Every row has a hidden score from 0 to 30. What is each row's score? 15 is about the middle. The score is a weighted sum of the row's numbers plus the product of two more (or one squared), each taken from its middle value.
array([ 10, -34,  -2, -32,   3, -26,  48,  18,  67,   0, -13, -43, -27,  28,
        54,   4]) -> 21
array([ 64,  65,  75,  40,  17, -29,  -5, -33,  12, -13, -29, -56, -35,  10,
        35,  15]) -> 15
array([-59, -46, -21, -22,   6, -10,  45,  20,  18,  15,  28,  34,  25,  -4,
        10, -19]) -> 11
array([ -1,  34,  36,   8, -46, -27, -13,   5,  22,  14,  -9, -27, -43, -50,
        -3, -62]) -> 11
array([ 34,  57,  54,  10, -28, -57,  -7, -19,  26,  20,  35,  13, -14, -14,
        13, -24]) -> 7
array([ 54,  48,   9,  18,   7,  25,   3,   9,  -2,  -5, -17, -24,   8, -33,
        18,  27]) -> 9
array([  2,  39,  75,  71,  24, -17,  33,  30,  50, -15, -19,   7,  41,  68,
        47, -30]) -> 20
array([ -3, -15, -49,  12,  72, 122,   6, -18, -61,   9,  -7, -28, -46, -38,
       -56,  24]) -> 18
array([ -15,  -56,  -46,  -16,   47,   70,   16,  -36, -101,  -29,   -7,   32,
          1,   -6,  -38,   29]) -> 16
array([-58, -48, -33, -18,  12,  -7,  21, -18,  -6, -10,  14,  25,  32, -68,
       -11, -58]) -> 8
array([ 44,  21, -38, -37, -24,  32, -18, -12, -70, -26, -30,   2, -31, -22,
       -46,  60]) -> 13
array([ 41,  52,  40,  40,   3, -13,   3,  -8,  40,   3,  -9, -17, -12,   4,
        21, -19]) -> 17
array([ 10,  18,  21,   4,  12,  -2,  19,   2,  20,  17,  11,  -6, -16, -22,
        20, -15]) -> 10
array([-56,  -1,  31,  29, -10, -23,  -1,  -9,   2,  22,  13,  -9,  -7, -38,
         4, -61]) -> 10
array([ -3,  32,  33,  10,  14,  12,  17, -29, -13, -19,  16,  22,  28,  -7,
         8,  -9]) -> 10
array([  8,  31,  17,   0,  -9,  -3,  36,  12, -11, -33, -19, -32, -33, -54,
         6,  -9]) -> 11
array([ 56,  26,  49,  27,  11, -42,   9,   1,  15, -13,   3,  27,  17,   9,
        34,   9]) -> 14
array([ -7,  42,  49,  24,  21, -37,   1, -36, -17, -47, -41,   5,  60,  38,
        24, -21]) -> 16
array([ -1, -12, -34,  24,  58, 105,  10,  -5, -39,   9,  57,  43,  12, -47,
       -59,  16]) -> 10
array([  8,   0,   2,  11,  -3,  15,  -1,  -9, -38, -53, -36, -12,  35, -31,
        25, -24]) -> 17
array([  67,  -53,  -83,  -15,    6,   40, -108,  -11,    4,  127,  127,  127,
         31,   73,  -68,  115]) -> 13
array([-44, -27, -26,  23,  52,  53, -46, -62, -67,  10,  -5, -47, -72, -86,
       -71, -22]) -> 13
array([-22,  24,  -2,  15,   1,  10,  24,   7,  19,  15,  20,  30,  24,  27,
        14, -31]) -> 13
array([-20,  17,   0,   1, -15,  13,  15,  10,   3, -22, -22, -39,   8, -16,
        11, -26]) -> 16
array([ -6,  11,  11, -12, -48, -47, -20,  -3,  40,  16, -11,  -5,   4,  21,
        24, -42]) -> 16
array([  0, -20, -48, -20,  34,  45,   2, -13, -49,  -8,  -9,   7, -21, -36,
       -60,  27]) -> 15
array([  25,  -74,  -50,   -1,   17,   32, -127,  -40,  -16,   98,   99,   85,
        -41,    7, -113,   22]) -> 13
array([-59, -30,  -8,   2,  -3,  20,  28,  -5, -43, -47, -34,  -6, -22, -42,
         2, -34]) -> 17
array([-17,   5,  14,  31,  38,  32,  47,  37,   9,  -9, -43, -40, -44, -54,
         1, -38]) -> 19
array([ 25,  64,  29,  28,   6,   0,   5, -14, -24,  -7, -32, -12,  11,  17,
        32,  39]) -> 14
array([ -5,  10,  25,   2,  15,   8,  34,  23,  17, -32, -28, -29, -10,  12,
        26,  -9]) -> 18
array([-14,  -7,   7,  -1,  20,  40,  45,  44,  -7,   9, -37, -24, -42, -39,
        10, -35]) -> 13
array([-24,  18, -14, -18, -26,   5,  30,   3,   9, -22,  -3, -22,   4,   6,
        16, -13]) -> 17
array([ 27, -13, -60, -15,  58,  72,   0,  22, -53,  -3,  -5,   6, -20, -42,
       -61,  70]) -> 11
array([  47, -105,  -85,  -85,    1,   51,  -57,   16,  -32,   46,   55,   56,
         -7,   37,  -84,   69]) -> 21
array([-29, -17,  15,   0, -16, -42,   6,  32,  67,  15, -41, -60, -47,  38,
        37, -10]) -> 19
array([  1,  18,  26, -11, -54, -63,   0,  19,  49,   7, -19, -47, -53, -34,
        12, -42]) -> 13
array([  70,  -84, -112,  -51,   -2,   14, -112,  -37,   14,  106,   97,   30,
        -39,   56,  -52,  127]) -> 16
array([-38,  14,  15,  43,  27,   7,   0, -32, -30, -23, -20, -24,   8, -45,
        -2, -43]) -> 11
array([ 26,  66,  52,  87,  73,  84,  49,  21,   4, -32, -23, -33,  40,  42,
        48,  24]) -> 17
array([ 27,  11,  24,  30,  13, -18,  -8, -11,  25,  25,  26,  22,  34,  48,
        61,  11]) -> 9
array([ 76, -56, -39,   4,  30,  39, -79,  11, -14,  38,  30,  39,  -8,  81,
       -60, 103]) -> 25
array([ -9,  16,  15,  15, -19, -25,   2,  30,  85,  48,  26, -28,  28,  49,
        46, -10]) -> 24
array([ 27,  25,  34,  27,  -5, -21,  -7, -18, -31, -40, -20,  -7,  10,  11,
        42,  14]) -> 13
array([ 11,   7,  26,  15,  30,  -6,   0, -25,  16,  10, -11,   9,  11,  46,
        33, -14]) -> 16
array([  8,  43,  38,  13,   9,  19,  40,   0, -52, -40,  -7,   0,   9, -62,
         5,   0]) -> 5
array([  7,  -4, -12, -23, -10,   7, -12,   6, -33,  -4,  31,  52,  19, -18,
       -57,  17]) -> 10
array([-13,  10,  46,  25, -11,  -2,  29,  37,  20, -12,   0,  21,  51,  -3,
        14, -78]) -> 14
array([ 23,  43,  26,  11, -17, -17,   2,  12,  29,   2,  -7,  -8,  -5,  11,
        25, -15]) -> 13
array([  60,  -41,  -59,  -15,   32,   64, -112,  -47,  -20,   97,   89,   61,
        -19,   24,  -96,   60]) -> 17
array([-31, -10, -42, -32, -18,   2, -52, -67, -84, -11,  23,  21,  15,  -9,
       -45,  19]) -> 19
array([-43,  18,  34,  32,  47,  10,  44,   8,   9, -18, -24,  -5,  -1, -34,
       -11, -34]) -> 11
array([-20,  17, -16, -14,  -4,  38,  46,  17, -13, -22,  -6, -33,  -3, -42,
        11,   7]) -> 13
array([  48, -106,  -83,  -29,   30,   74,  -92,   -2,  -24,   79,   65,   83,
         42,  107,  -55,   75]) -> 23
array([ 22,  42,   6,   5, -38, -24, -39, -48, -18,  -6,   5, -17,   3, -10,
        23,  -6]) -> 10
array([ -4,   0, -16, -29, -32, -29,   1, -53, -28, -60,  17,  13,  11, -38,
         6, -17]) -> 14
array([-38,  -1,  40,   3,  -6, -75,   6, -27,  21, -34, -12,   2,  22,  36,
        18, -58]) -> 17
array([ -8,  50,  16,   9,   4,   3,  20,  -9, -35, -38, -23,  -9,  34, -39,
         0, -20]) -> 12
array([ 32,  22,  70,  40, -20, -36,  -4,  11,  37, -13,  10, -23,  13,  36,
        53, -10]) -> 16
array([ -2,  12,  13,  -3,  -5,   4,   8,   2,  28,  -5,  -5, -48,   3, -14,
        21, -48]) -> 18
array([-12,  -3,  -9,  34,  20,   1,   0, -16, -20,  -4,  -5,  -8,  -2, -51,
        10,  13]) -> 6
array([  2,  13,  25,   6, -19, -43,  16,  32,  78,  40,  10,   0,   7,  47,
        49,  14]) -> 14
array([-41, -32, -29, -19, -14,  -3,   6,  -8, -14, -27, -21, -27,   6, -19,
        18, -20]) -> 14
array([  10,  -85,  -69,    7,   42,   54, -101,  -15,    7,  109,   83,   88,
         35,  127,  -70,   80]) -> 26
array([ -3, -68, -72, -52,  14,  22, -25, -27, -70, -12,  19,  28,  24, -32,
       -44,  22]) -> 12
array([-14,  11,  17,  16,  -6,  -6,   1, -26, -32, -46,  -9,  35,  64,  40,
        16, -23]) -> 15
array([-13,  34,   4, -15, -39,   3,  43,  11, -22, -44, -48, -23,   6,  11,
        14,  19]) -> 18
array([  6,  -5,  18, -12, -28, -49,   9,  24,  42,  11,   0,  35,  30,  31,
        24, -10]) -> 12
array([ -5,  -4,  22,   4,   7, -14,  12, -11,  -1, -52, -63, -49,  12,   9,
        32, -10]) -> 21
array([-42, -16,  -4, -37, -60, -68,   8,   1,  17, -18,   0,  -5,  20,  17,
        26, -39]) -> 15
array([-59, -21, -12,  15,  19,  16,   5,   8, -48, -14, -38,  -8, -19, -58,
       -12, -38]) -> 8
array([ -28,   21,    0,   19,   38,   38,   37,  -13,  -58,  -50,   -7,    1,
        -18, -121,  -32,  -29]) -> 7
array([ -9, -15,  -4, -22, -28, -40,  12, -15,  -7, -36, -26, -25, -31, -38,
        11, -19]) -> 17
array([ 50,  44,  31,  22,   8, -11,  26,  10,  44,  -4,  -4,  -9,  25,  23,
        46,  22]) -> 13
array([ 40,  63,  58,  18,  14,  18,  37,  30,  43,  -3, -12, -34,  -3,  25,
        27,  -4]) -> 19
array([  7, -43, -42, -10,  69,  57, -12, -25, -41,  25,  22,  -4, -20, -56,
       -49,  28]) -> 12
array([-46,  -8,   1, -18, -43, -23,  13,  35,  38,  -4, -12,  -3,  35,  80,
        24, -42]) -> 26
array([  16,  -68,  -74,  -22,    7,   24, -127,  -89,  -64,   50,   47,   28,
        -42,   30, -102,   53]) -> 19
array([ 22,  50,  29,  25,  35,  62,  56,   5, -26, -26,  10,  30,  30,   6,
        14,  -2]) -> 12
array([ 29,  32, -14,  11,  37,  46, -28, -26, -98, -33, -28, -17, -22, -14,
       -38,  64]) -> 11
array([-15, -13, -24,  32,  56,  80,   4,  -2, -72, -25,  -8,  39,  30, -23,
       -64, -10]) -> 17
array([-30,   9,  41,  14,  -3,  -4,  43,  36,  16, -42, -62, -55,   7,  23,
        28, -60]) -> 24
array([-47, -50, -33, -14, -37, -44, -21, -24,   2,  11,  -3,   9, -10,  15,
        33, -24]) -> 12
array([  0,   6, -40, -12,  -7,  11, -30, -23, -34,  15,  23,  13,  -9,   9,
       -37,  59]) -> 15
array([ -9,  15,  37,  13, -51, -45,  19,  70,  81,  25,  12,  33,  14,  16,
        12, -63]) -> 13
array([  4,  28,  43,  -6, -34, -21,  26,  71,  73,  43,  27,   3,  14,  23,
        14, -33]) -> 23
array([-26, -45, -53,  -1,  52,  84,  18,  21, -61, -11,   7,  51,  29,  -2,
       -61,  21]) -> 15
array([ 9, 57, 17, 20, -7,  4, 23, 21, 40, 22, 33, 10, 22,  8, 25,  0]) -> 11
array([-64, -84, -86, -41,  29,  49, -10, -29, -73,  -8, -15,  -5, -33, -25,
       -51,  14]) -> 16
array([ 80, -70, -56,  18,  35,  44, -69,   6,  12,  50, 102,  62,  -7,   4,
       -76, 114]) -> 27
